One turn sends every row of this set to another row. A few are shown first. Where does it send the rows asked after them?
j965: [  9   5   3   1  -5 -31   6  25 -29  12  15 -18  -3  -3 -12  -1  15  -4
  -1 -25  -7   1  -2  23  14  22 -16 -26]
j865: [  5  -5   9 -14  19 -10 -31  31   1  -1  -2 -16 -25  27 -13  -4  13  12
  24  12  34  19   9   6 -19  18  14 -35]
j69: [  7   2  -7   2  18 -10  -8 -19 -24  12   0 -36   8 -23 -18   2  22   8
  -7  11   3 -28  13  -3  22 -12   8  14]
j505: [-12  -9  -6  -1  20 -22 -30 -22  20 -26  33  12  -6  23 -16  -9 -16  -4
  29 -11  13   5  -2  -6  -9  -3  37 -11]
j319: [ -2  11  17   8  -7 -27   2  30 -25   6  14 -20  -4  -4 -19   0  11  -2
   3 -20  -3   0   3  15  21  24 -12 -23]
j46: [ -4  -6  -8  11  23 -25 -29 -30  22 -32  38   8  -8  25  -8 -13 -26  -5
  25 -12  11  10  -3   5  -3  -8  24  -4]
j112: [ 30  13   2  -7   9  -7   4 -23 -22 -14 -15   6   2   7 -28  15 -23  -3
   1  -2   2  31   1  25  23  -5  -2 -38]
j928: [-16 -10  -4   5  24 -24 -20 -25  13 -27  37   5  -2  26  -4 -13 -21  -2
  28 -21  11  15   2  -4 -10   0  27 -16]
j504: [ 10  -8  -8   0  16 -16 -13 -13 -26   5  -3 -33   7 -23 -26 -19  14   2
  -3  16  14 -34  13  -5  25 -16   2  13]
j61: [  0  13  11   0  -4 -27   3  28 -26   8   9 -16 -11  -9 -19  12  11  -2
   3 -30   5   6  -4  29   7  20 -13 -26]
j347: [  8 -28 -23 -15   9 -12 -40  -8   9 -12  -8   5 -15 -19   4 -46  -3  -8
  -8  -3   4   5  -9  17  12 -19 -12  23]
j248: [ 24  -2   0  -2  31  10 -11  27  -3 -11  -1  -2  -6  12  43  -3  -4   4
 -12 -18  39  13   0   1 -14  -7  23   9]
j131: [  5 -27 -26 -11   8 -23 -38  -3  22  -8  -1   8  -9 -16  -6 -49  -2 -18
   5 -10   8   1  -4  21  12 -19  -3  20]
j947: [ -3   4   5   9  19 -26 -23 -29  -4  22   6  -9  -2  12 -11  13 -24   8
  21  11  13  36 -19  -1 -17 -29  -2  23]
j899: [  8  -5  -3  -9  12  -4 -28  20  -3   0  -1 -17 -28  30  -5  -4   6  14
  25  15  46  21   8   5 -18   8  25 -39]
j134: [ 51  -2  -7  22  20 -21   0 -16  -4  32   4 -19 -22  -5  11  -4   6  -2
 -15  11  26 -14 -22   8 -13   7  10   3]
j741: [ 15   0 -12   2  26  -1  -8  30  -6 -24  -1 -16  -1   7  40  -6 -10   4
 -13 -11  34  28   4   1 -11   9  20   6]
j405: [ -2   6  -9   7  14 -25 -18 -39  -2  25   0   1  -3  19 -16  19 -30  -3
  15   3  26  31 -12  -2  -1 -15  -8  24]
j602: [ 16  -7   4 -14  19  -9 -26  20 -16   1  -2 -21 -21  26 -13  -5  14  16
  22  12  34  26  20   7 -22  13  16 -37]
j81: [  2 -35 -24 -16  14 -24 -34  -7  18  -6  -1   8 -16 -17   6 -46   4 -12
   7   0  11  12  -5  21   3 -18  -9  20]
j472: [  1   0  -2 -28 -18 -13  11  -9   0 -28 -19   1 -18 -10  29  -8 -20   8
  -9  -4  20 -10   5  37   5 -11   4  11]
j443: [ -2  -6 -14 -23 -14 -16   5 -12  -2 -27 -25   8 -21 -14  29   4 -17  12
  10 -13   7 -19   2  26   2 -12   0   3]
j728: [  8 -11  -9  -6  18 -12  -7 -28 -30   4   4 -31  10 -24 -17 -10  17   2
   5  15   6 -36  10  -1  19 -15   6  13]
j863: [ 45 -14  -2  26  13 -10  -3 -10   2  29   6 -28 -13  -1   4  14  -7  -6
 -19  13  24 -10 -18  -3 -16  -1   0   0]
j789: [ 16  23   5  -4  -1 -16 -11 -21 -19 -20 -23  12   4  12 -13  22 -15 -12
  -5   2   0  28   1  31  13  -5  -2 -32]

j347 moves to j899
j248 moves to j863
j504 moves to j505
Where do these go?
j602 moves to j728
j443 moves to j741

One turn sends every row of this set to another row. A few are shown first. Where does it send the rows asked after them?
j304: [ -7  15   3   0   3  -9  -8  23  12  -4  -2   1 -11 -17  -4   7 -62  25
  10   2 -16 -15  -9   0  14   6]
j918: [ -3  -3  11   9   4   2  -7 -37  14  -4  -5  26 -26  34  -9   6 -14  17
 -11 -27  13  -5  -4  -1  -2 -14]
j739: [ -1  16   3  15   0   7   1 -38  -8   2  -3  20 -10  -2  14   4  -7  10
 -26  42  11 -51   1  10 -11  -8]
j325: [ 16 -24  22  -5  11  14   2 -14  28   5 -13   4  11  21  13   8  20  14
 -26  -4  17 -15  16   0   7   2]
j175: [ -5   8  -6  22  17   5   5 -17  -3   6 -14  22  -1 -14  11  16 -18  -1
 -41  20  16 -44 -13 -23  -2 -13]
j648: [-36  21   0 -20   1  30  14  10  10  14  13 -14  14 -10   4 -28 -20  -4
   4   5   5  -4   2  13   5  -5]
j906: [ -9   4   7  14   6  20 -13   5  21  14  25   2 -24 -39   4 -12  -5 -17
  22  27  20   0   5  21  25  -6]
j910: [ -8  -8  14 -19   8   3  21   9  26   1 -11 -16  10 -23   9   2   5   8
 -14  -2  32  23   6  -1 -12  14]
j993: [ 16  -2  10 -13   3 -19   6  16   2 -30 -13   3  13  20   0  -9 -14  20
 -22   7  -7  12 -18 -15 -30 -13]
j60: [ -2  -3  -1   2   9  -8 -22  19  -6 -19 -11   7  -6  32   6 -10 -27 -10
 -10   8 -20  30 -20 -20 -11 -16]
j770: [  6  29  -2  21 -33 -19  23  11   4 -12  18   1  -8  -6  -3 -14   6  -4
 -13  12  -7  27  -3  25 -11  -5]
j187: [-14   8   1   6 -10 -12  -4 -14  16   3   1  10 -32  -2   6  -9 -23   3
  -1 -20  23  46 -12   9 -13   7]
j963: [ -8  -2   3  28   2  18 -11   5   3  -3 -11  15  -7  31   3  15  14 -37
 -18   3 -11  -6   5 -18  15 -28]
j617: [  0  -7  16   1 -14   0 -32  13 -18 -14 -27  11   7 -42  20   6 -26  10
 -17  -1   0 -13   2 -15   2   1]
j514: [-21  13   4  12 -14  23  -3  14 -27  -9  -8  -3  -9 -15   8 -15  10 -34
 -12  12  -2  22  18   1   3 -17]
j534: [  2  10   9   4   0   2  -4  -8   6  -7   6  24 -35 -51  -2  -9  -4  -1
  -1  -6  47  -6  -6   6   0  -9]
j954: [-17   7   7  -8 -22 -18 -34  10  12   4  -9  34 -32  -1  35  -3 -30 -15
  12  32   4   1  11   1   5   1]
j598: [  3  -5   1  34   2  10  -9 -26   3  17   1  23 -34  13  19  11 -11   9
 -18  50   7 -22  14  11   6   4]
j708: [ -7   8  15  -6 -44 -12 -10  15   9  -6  10  26  17 -22  20  -4 -12  19
   1  36  -5 -29   2  12 -13  -3]
j848: [  2 -21  17 -25   2  17 -21  15  -7 -14 -14   4   7  30  23 -19   2   3
 -13  28  -3  13   8  -6 -15   0]
j541: [  6   7   1  34   5   5  -3  20  16  -2   8  -4 -19 -49  -1   5   4 -32
   8  20  15   8  -8   3  16 -16]
j52: [ 12   9  15  -4   0 -29  -6  28  23 -19 -22  -9 -15 -13  15  31 -15  -5
   7  38  -6   0   9   3  -1  16]
j501: [  0  -1   2  -9  -2   2  -8  29   9  -9  13  -2  12  39   8 -19 -13  -1
  -2  36 -29  12 -10   4  -8  -5]
j610: [ -4  -5   9 -31   1   7 -11   1  -1 -11  -4  17   3  31  12 -34 -31  27
  -8   2   0   2 -10  -3 -20  -8]
j930: [  6   3  17  -6   1   9   2  -3  19   2  19   7 -18 -46   4 -10  13   5
   4  24  39 -11  11  25   7   3]
j272: [ 18  -5  -5  42  16   1  -9 -16  27  18  -2  -3 -14   5  22  26 -11  -2
 -21  42  -1 -13 -12   7   9  17]
j430: [  7  26  -3  25  -3  -7  12   8  18  -9  17  12 -21 -49 -13  -4 -12  -9
   6   2  22  -8 -25   7   2 -19]
j484: [ -9   1 -11  39  20   9  -3 -13  23  14  -2   5  -3  -4   2  34 -31   3
 -16  24   3 -27 -30 -16  -2   1]
j757: [-14   0   7   3   2  33  -8 -11  30  15  12   0  17  37   5  -2   0  -8
   5   9 -11 -29  -5  12  14 -12]
j218: [ 21  23   3  23  -6 -21  16 -10  17 -17   2  10   1  30 -11  11  11  -7
 -24  -4 -13 -18 -13   7  -2 -20]

j534 moves to j430
j648 moves to j910
Where do these go?
j272 moves to j598
j918 moves to j218
j52 moves to j954
j60 moves to j501

